[ 5.23  3.92 -0.21  4.04 -6.54  2.54 -4.06  2.17  1.43 -2.17  0.34]
Give the entry just left of -6.54.
4.04
The centre entry: 2.54
Give the minimum.
-6.54

Questions about the matrix below.
1) Report the 1st entry in reading order.
2) Report the last entry, reading row by row.
3) Report the second entry in reading order.
4) Report the entry directly below 473.
5) Report the entry just right of the largest entry.
6) Report the entry in the bottom-left corner.
7) Report the maximum.
8) Report the entry directly below the largest entry.
[[ 310  193 -136 -512]
 [ 309  219   80  -55]
 [ 295   85  847  -90]
 [ 300  116  309 -349]
 [ 316  119 -173 -509]
 [ 310  270  473  106]
 [ 311  161  315  506]
 [ 309  120  367  683]
 [ 304  338   63  -77]
 [ 310   60  527  -68]
 [ 305  -14  839 -130]]
1) 310
2) -130
3) 193
4) 315
5) -90
6) 305
7) 847
8) 309

a =
array([[ 1.21, -0.04,  1.35, -3.91, -4.41, -0.77, -4.43, -6.77, -8.05,
         1.58,  0.47,  2.33],
       [ 2.68,  4.12,  1.37, -0.12,  5.62, -5.92, -7.75, -3.41,  2.58,
         7.63,  0.53, -1.54],
       [ 0.58,  4.47, -3.31, -1.54,  2.47, -4.15, -3.85,  4.94, -1.53,
         2.59,  2.49, -5.38],
       [ 1.15, -1.43, -0.63,  1.22, -1.60, -6.77, -7.28, -2.26, -0.52,
        -0.06, -0.63, -4.05]])
Report the entry just right of 2.49.
-5.38
The entry just right of 2.58 is 7.63
The entry just left of -0.12: 1.37
The minimum -> -8.05
Report the entry just right of 1.15.
-1.43
The entry just right of -0.04: 1.35
Report the entry just right of 5.62.
-5.92
Report the entry just left of the largest entry.
2.58
Report the entry just right of 7.63.
0.53
The entry just left of the smallest entry -> -6.77

Questions about the grid below.
1) Read off the entry just right of 5.91.
2) Read off the 4th entry in reading order.
3) Read off the 1st entry in reading order.
4) Read off the entry just right of -0.34.
5) Read off the entry just right of the largest entry.
[[ 1.52  5.54 -1.61  0.00  0.34  0.00  0.08  5.82  6.04  0.00  0.18  6.34
   0.00]
 [ 1.52  5.54  0.00 -0.75  6.08  5.20 -0.20 -0.31  6.04  6.00  0.18  6.30
   6.78]
 [ 1.52  5.54 -1.61  6.00  0.34 -0.79  0.08  5.82  6.04  0.75  0.18  6.34
   5.99]
 [ 6.47 -1.49 -1.61  5.25  6.33  5.20 -0.28  5.51 -0.34  6.75  5.37 -0.12
   6.78]
 [ 6.47 -1.81  4.22  5.25  6.46  0.27  6.03  7.12 -0.41  6.75  5.37  5.91
   0.04]
 [ 6.47 -1.49  4.22  6.00  6.41  6.26  5.76  7.12 -0.41  0.75  5.37 -0.12
   0.82]
 [ 1.52  5.85  5.83 -0.75  6.12  5.99 -0.20  1.30  6.04  6.00  0.18  0.26
   0.79]
 [ 0.65 -0.31 -1.61  6.00  0.34  6.26  5.76  5.82 -0.41  0.75  6.00  6.04
   0.82]
 [ 1.52  5.54  0.00  0.00  0.05  5.20 -0.20  0.00  6.04  0.00  0.18  6.34
   6.78]
 [ 0.00  0.00 -1.61  6.00  0.29 -0.79  0.00  5.82  0.00  0.75  0.00  0.00
   5.99]
 [ 7.35  4.04 -1.61  0.00  0.34  0.27  6.11  5.82  5.96  0.00 -0.45  6.26
   0.04]]
1) 0.04
2) 0.00
3) 1.52
4) 6.75
5) 4.04

Questions about the array below.
1) Report the largest entry in the last row.
2) Report the entry directly above the largest entry.
3) Report the top-right entry.
4) Report the second largest entry.
5) Report the 2nd entry on the main diagonal.
6) Report the fourth entry from the end, reading row by row.
7) Report the entry directly below the smallest entry.
8) Report the first entry on the main diagonal.
[[2.21, -1.45, 1.34, 0.32, -1.00, 1.93, 0.76, 3.24, -0.60, -2.49, -0.33, 1.03, -2.24],
 [-2.34, 1.33, -4.18, -0.14, -0.19, 2.94, -2.88, -0.42, -0.53, -2.83, 1.84, 2.58, -2.01],
 [-0.98, -0.17, -2.78, 2.89, -0.29, -1.14, -1.01, -0.58, 3.06, 0.32, -1.37, -3.68, -3.31],
 [-1.57, 0.45, -5.70, 0.14, 0.93, 1.50, 0.78, -1.43, 0.72, -0.19, -0.59, -0.24, -1.95],
 [-0.21, -0.20, 6.52, -3.04, -0.63, -0.53, -3.72, -0.48, -1.58, 0.47, -0.47, 0.35, -1.03],
 [-0.32, 0.68, -1.58, -0.95, -0.97, -1.21, 5.18, 1.40, -0.84, -1.64, 0.21, 0.53, 2.25],
 [1.45, 0.10, 3.22, -1.99, 0.75, 1.01, 1.95, -0.09, -4.73, -2.58, -0.32, -0.68, 2.11],
 [-0.42, -2.13, -1.77, -0.12, 1.14, -1.96, 2.25, -0.30, -1.69, 2.33, 0.99, -1.61, 3.06]]
1) 3.06
2) -5.70
3) -2.24
4) 5.18
5) 1.33
6) 2.33
7) 6.52
8) 2.21

array([[ 1.79, -0.47, -0.73,  0.97,  1.32, -0.29, -0.55, -0.59],
       [ 0.70,  0.90, -1.28,  0.72,  0.38, -0.41, -0.17, -0.11],
       [ 0.90, -0.44, -0.26,  0.63,  0.88, -0.52, -0.45,  0.41],
       [-3.05,  0.18, -1.21,  1.61,  2.22, -2.02, -7.10, -3.62]])
Find the entry directly above the largest entry.
Answer: 0.88
Find the bottom-left entry.
Answer: -3.05
Find the bottom-right entry.
Answer: -3.62
Find the second largest entry.
Answer: 1.79
Find the 1st entry on the diagonal from the top-right corner.
Answer: -0.59
The top entry of the column that holds the smallest entry is -0.55
Find the 2nd entry on the main diagonal.
Answer: 0.90
The entry just left of 0.88 -> 0.63
Find the entry just right of -3.05.
Answer: 0.18
The 2nd entry on the diagonal from the top-right corner is -0.17
Find the entry just right of -2.02.
Answer: -7.10
Find the largest entry in the last column.
Answer: 0.41
The entry directly below -1.28: -0.26
The entry just right of -0.17: -0.11
The largest entry in the last row is 2.22
The entry just right of -0.47: -0.73
Find the entry just left of 0.72.
Answer: -1.28
The entry just right of the largest entry -> -2.02
Find the fifth entry in reading order.
Answer: 1.32
The third entry on the diagonal from the top-right corner: -0.52
The entry just left of 1.32 -> 0.97
Find the 5th-last entry, reading row by row.
Answer: 1.61
The entry directly above the smallest entry: -0.45
